In the data rows, the value 50 means zero.
Here are some points, one per row:
[48,62,51,45,80,42,40,61,53,54,47,57,49,42,61,52,43,41,40,58,44,52,47,55,43,53,40,46,55,68,49,47]
[37,50,29,50,67,39,46,36,50,41,42,60,39,41,60,46,36,41,52,56,47,55,65,54,75,37,37,45,73,58,62,46]
[64,37,45,51,61,45,64,54,60,49,58,56,59,40,66,67,36,43,44,59,59,54,49,59,45,38,46,42,50,49,56,44]
[47,57,70,61,49,48,49,51,35,52,35,56,63,66,43,37,34,59,58,57,37,47,74,41,34,48,47,64,44,47,30,66]
[69,52,53,40,34,57,46,58,60,55,53,49,36,37,60,54,68,55,31,31,66,45,31,59,57,50,70,44,47,36,50,42]
[43,43,58,56,75,48,51,51,48,58,59,57,65,48,57,67,38,65,56,66,45,46,62,45,31,36,35,44,40,62,52,54]
[56,52,35,43,36,46,53,35,41,33,45,47,50,55,48,43,46,48,61,30,55,34,48,39,63,58,54,51,67,42,50,40]
[35,67,51,54,40,55,55,53,37,45,36,49,51,47,38,41,51,39,56,56,49,55,54,47,54,49,43,62,54,59,48,47]
[45,68,55,60,34,43,53,45,35,53,31,50,54,65,41,27,52,41,60,48,48,50,57,31,46,53,55,63,57,52,54,54]
[38,43,34,50,52,49,54,42,48,35,43,58,35,47,42,44,52,31,46,44,43,67,48,50,74,42,45,46,60,60,73,55]
[45,58,50,53,58,47,43,60,43,49,53,42,51,30,42,37,69,32,47,48,52,47,41,60,55,59,41,56,56,59,69,45]
[76,45,55,48,36,62,52,53,59,64,58,55,51,45,53,54,53,57,28,41,58,46,34,49,46,50,63,39,45,37,54,47]
[36,44,42,52,70,35,62,44,40,41,58,50,72,65,46,58,32,73,82,60,47,53,60,24,44,46,45,44,45,57,41,50]
[65,41,35,57,36,49,54,42,48,34,48,44,54,44,66,52,51,40,46,54,65,49,39,44,63,49,49,48,63,42,62,33]
[45,40,36,50,43,42,61,36,31,25,41,49,26,44,44,41,42,33,59,37,50,50,48,33,64,52,51,52,74,59,72,45]
[39,58,34,55,55,39,51,57,54,45,59,44,36,32,48,45,61,34,31,48,54,47,34,52,61,52,46,62,49,75,70,40]
[47,41,40,56,62,49,59,55,47,46,70,39,57,49,69,65,42,60,53,61,61,53,54,40,53,45,44,40,46,55,41,40]
[46,57,55,56,28,51,54,43,44,42,35,38,58,52,36,40,63,62,57,31,49,40,40,42,53,64,57,46,47,41,38,54]
[43,49,34,42,53,45,47,46,53,37,44,60,33,49,44,42,40,38,51,46,36,59,53,47,68,46,45,38,72,59,67,49]
[49,45,59,38,68,52,46,56,66,67,74,39,48,53,36,62,57,77,55,61,38,62,58,71,38,49,37,38,33,56,44,69]
[73,55,33,42,40,52,51,53,69,56,49,48,28,40,42,42,78,36,35,38,58,50,25,76,59,56,63,41,45,46,52,45]
[40,66,54,51,55,49,54,55,45,49,31,58,48,55,36,44,41,35,60,54,42,44,50,44,51,50,37,53,55,64,46,55]
[54,55,62,52,34,45,42,47,44,58,48,41,54,67,27,44,62,67,63,39,49,48,49,60,42,51,63,50,39,42,32,66]
[49,54,52,54,78,51,48,53,53,51,55,55,64,53,55,48,46,38,41,55,38,55,64,49,47,40,37,39,48,77,48,54]
[36,62,58,57,46,53,54,56,47,37,53,45,46,44,33,51,52,52,45,56,50,62,55,53,46,63,49,50,51,72,53,53]
[68,34,49,45,50,56,48,53,54,54,62,60,59,47,57,74,36,68,34,52,68,53,38,61,32,40,67,50,25,36,41,49]
[48,58,65,58,37,49,42,45,39,45,35,53,53,63,48,32,41,34,47,51,51,40,51,52,41,58,53,58,61,40,40,54]
[38,40,42,67,29,59,69,54,39,42,47,36,47,56,44,50,49,34,60,62,67,65,39,41,57,60,58,41,57,54,50,36]
[58,50,54,48,41,42,70,45,52,67,52,65,56,63,57,52,42,51,61,57,51,52,54,58,44,39,56,47,47,39,45,53]
[47,35,49,49,28,42,58,40,28,35,51,36,61,55,46,52,48,57,82,36,52,44,54,20,61,42,61,49,57,41,52,33]
[34,52,76,48,38,55,49,46,49,66,51,46,55,70,27,61,63,85,73,43,43,54,56,51,33,50,48,52,39,45,20,75]
[30,44,32,40,63,44,48,39,46,29,51,47,42,53,50,43,30,32,55,49,40,54,56,43,72,46,49,39,70,64,65,47]
[26,61,50,56,47,45,53,51,42,47,30,56,50,51,47,39,47,35,60,45,46,35,53,43,54,54,50,55,58,49,59,46]
[53,39,52,48,48,42,66,57,49,51,62,54,71,44,60,58,34,40,53,54,64,55,50,48,52,36,52,45,55,44,38,34]
[43,52,52,53,62,48,48,65,62,63,55,62,53,50,53,52,57,66,37,55,31,57,48,66,34,41,47,42,41,52,51,68]
[58,41,38,42,67,47,50,47,61,49,58,46,43,41,62,53,37,44,50,55,59,53,43,58,47,51,50,35,67,35,56,41]
[37,47,61,54,43,37,68,51,27,39,48,40,68,63,41,66,31,62,82,48,51,42,61,22,61,46,48,53,50,44,43,33]
[65,48,44,57,35,54,61,54,53,51,44,52,56,52,54,53,61,44,38,58,60,51,43,65,57,46,62,50,43,30,57,38]
[60,48,60,52,59,48,50,55,64,56,65,61,53,52,59,61,43,44,46,63,52,62,55,69,46,31,48,40,48,51,37,51]
[50,45,66,54,31,61,46,35,39,60,29,48,58,58,48,41,44,60,54,31,58,45,58,41,39,57,66,46,56,33,33,49]
[47,57,38,43,52,40,47,49,49,36,44,37,52,52,53,44,73,43,47,28,55,41,40,48,71,56,42,41,52,45,45,44]
[35,60,73,58,30,62,42,44,46,66,46,51,55,72,25,40,55,73,66,31,48,37,62,44,36,50,60,64,37,32,34,68]
[65,48,51,46,51,54,45,59,70,62,76,52,43,41,52,68,74,54,35,53,59,49,35,77,43,51,54,41,43,37,53,61]
[54,38,32,40,55,43,46,45,50,38,56,33,65,46,64,56,47,35,59,53,64,44,56,36,65,55,54,40,56,45,52,29]
[47,38,35,50,52,52,54,39,55,33,63,39,56,49,54,62,39,53,59,55,53,56,44,39,46,46,40,42,60,52,57,49]
[60,55,45,45,85,50,36,65,78,59,67,66,44,47,62,65,43,50,38,77,36,55,60,62,35,43,22,44,47,59,51,64]
[55,40,35,67,56,55,60,57,60,43,67,39,43,34,62,57,49,19,31,65,58,74,35,56,56,57,40,37,62,71,72,36]
[35,71,57,51,62,54,42,55,41,51,50,42,48,55,36,40,58,60,50,46,36,55,50,53,42,62,47,54,51,67,59,55]
[56,37,46,49,27,50,61,40,35,43,34,39,58,43,59,45,53,32,51,34,65,50,39,33,64,52,59,58,58,37,61,24]
[33,70,50,66,32,47,47,50,37,56,27,48,51,48,36,26,58,48,46,52,55,49,60,49,44,76,43,52,50,49,48,49]
[62,52,40,32,78,45,33,61,74,57,47,60,34,28,72,47,47,23,18,67,49,47,38,70,44,52,35,45,69,62,72,45]
[37,43,36,54,53,44,49,42,50,38,59,50,34,41,41,48,54,53,49,39,40,61,48,64,66,44,49,44,59,64,64,45]
[37,68,89,65,31,60,46,46,29,47,25,54,67,82,25,21,25,74,72,47,49,40,73,22,24,42,64,71,49,46,25,61]
[50,35,82,59,29,55,56,46,28,67,32,53,80,73,38,55,29,91,68,46,53,52,55,37,31,31,64,61,37,30,24,65]
[54,48,39,47,37,50,51,44,50,33,55,31,39,44,59,47,62,36,44,26,61,33,40,48,68,58,55,35,60,41,56,35]
[53,52,48,57,45,58,39,49,64,57,56,38,31,48,44,51,78,55,39,40,44,50,34,67,52,55,61,46,47,45,49,57]
[40,66,52,51,72,48,39,69,50,68,44,53,56,46,49,57,58,39,37,60,40,53,53,54,32,51,33,51,46,70,67,63]
[49,37,71,44,43,53,51,51,54,69,55,60,55,62,45,52,61,81,50,49,48,48,48,58,46,41,59,57,14,40,44,63]
[51,56,49,54,55,43,53,57,48,49,49,58,51,39,52,39,47,28,46,44,48,35,46,52,48,47,50,68,57,50,70,47]
[65,49,44,47,57,58,34,54,48,56,49,52,42,51,69,51,45,54,35,57,57,43,48,49,38,48,56,46,47,41,50,39]
[34,65,52,59,57,45,54,50,44,48,50,62,58,53,46,53,45,51,56,51,39,55,54,43,39,44,45,55,57,61,54,54]
[45,58,53,43,47,60,39,46,55,56,59,42,40,55,47,52,60,72,46,46,44,58,61,66,55,51,50,47,36,40,27,64]
[44,49,57,44,84,37,38,46,58,56,77,42,58,56,48,65,49,74,70,60,37,49,61,50,45,49,39,47,37,58,29,66]
[55,58,53,53,49,68,48,50,63,68,52,47,41,58,41,51,64,62,53,46,56,50,51,82,40,63,53,46,29,41,36,55]
[64,54,59,47,39,52,41,65,45,57,39,66,59,48,46,55,59,60,44,46,38,53,49,62,36,33,57,58,35,45,46,53]
[39,49,47,51,25,42,56,44,38,35,32,25,51,46,49,45,68,52,59,20,62,40,36,25,71,61,56,56,55,40,51,36]
[71,48,34,45,42,47,63,52,63,51,69,56,43,33,71,50,56,34,39,52,55,54,34,61,60,38,52,50,48,41,60,44]
[48,48,43,55,43,47,49,46,45,35,42,31,58,49,61,53,58,48,52,31,56,38,41,49,65,48,57,46,54,40,53,46]
[40,79,57,46,54,45,41,70,53,52,47,46,43,42,43,36,76,31,33,45,48,42,37,68,46,79,49,57,54,60,64,46]
[43,51,53,51,60,55,52,49,50,52,60,46,57,55,48,62,42,63,76,45,49,47,51,32,48,59,47,51,46,43,40,57]
[65,53,48,47,44,55,46,56,51,54,36,62,44,50,60,42,54,46,38,52,57,47,46,54,46,44,52,52,44,45,49,52]
[47,45,52,45,49,58,37,54,65,45,41,60,46,38,62,55,62,36,30,43,56,38,44,52,54,52,53,47,53,43,60,40]
[61,37,35,52,64,30,56,38,45,43,71,49,61,42,59,68,36,41,62,64,60,52,49,48,57,35,44,55,58,57,59,41]
[50,43,60,55,35,55,60,42,35,52,35,62,68,58,44,46,35,57,68,60,59,42,59,36,45,41,52,63,46,45,53,58]
[53,38,49,48,76,57,38,50,66,49,64,58,55,52,53,67,33,63,38,68,45,61,58,60,33,51,44,40,53,54,33,62]
[68,43,50,40,29,59,49,49,57,49,66,50,47,47,61,61,72,45,43,36,54,46,40,74,61,42,69,49,42,29,47,52]
[67,61,64,47,43,59,36,57,55,58,47,60,50,46,55,47,48,50,32,49,51,52,41,63,43,43,62,50,52,43,47,53]
These points spread out most along one direction. Take the direction at right angles to it along which they spread out most. Then take the direction at right angles to both along which they spread out most. Go by this last direction. How many in every 100 of the points above lie lower along it than each point below? Answers are rounded to whole numbers. More than half of the points above lie lower than the first one.
[28,54,62,68,65,52,52,49,41,46,61,49,62,51,32,54,40,62,67,72,43,69,66,45,41,55,29,49,44,69,39,64] 99
[64,32,44,44,58,58,50,39,47,56,44,52,65,45,62,55,20,46,54,62,68,54,54,49,49,39,48,41,57,39,34,42] 73
[47,61,57,43,59,42,45,56,53,57,44,56,60,55,60,44,42,40,36,50,50,43,53,51,45,50,47,56,46,47,52,62] 51
[39,32,41,51,74,43,57,38,58,41,75,45,75,51,48,75,34,67,63,59,45,52,67,42,54,41,31,45,47,51,34,49] 99
[51,51,59,52,34,60,44,50,47,65,50,47,45,59,43,44,65,70,53,44,44,50,61,68,41,56,46,46,45,35,43,64] 14
[47,55,60,52,54,50,44,65,58,54,46,72,46,41,53,41,59,58,52,50,44,63,44,64,47,42,60,57,48,59,59,59] 42
[53,57,55,44,41,50,56,53,50,62,40,63,51,54,54,39,55,46,32,45,53,46,38,63,42,51,62,51,53,45,48,50] 16
[55,69,50,39,36,44,51,47,63,68,58,39,36,48,34,33,81,46,50,46,45,54,42,69,59,69,58,39,44,44,55,52] 5
[66,33,43,47,63,54,48,48,48,44,45,59,48,41,55,59,35,43,45,58,60,37,41,56,47,52,54,46,53,52,50,31] 51
[46,37,37,51,54,34,56,44,46,35,68,39,54,50,59,60,47,54,66,50,51,53,54,43,59,43,43,41,58,53,54,41] 87
[31,66,52,71,37,50,54,44,42,43,43,42,55,63,37,38,59,44,62,38,49,53,54,42,50,61,51,57,52,55,58,62] 49
[53,62,61,47,50,52,36,52,56,51,44,65,48,63,53,48,54,52,38,46,42,41,47,54,43,42,53,57,47,50,51,62] 35
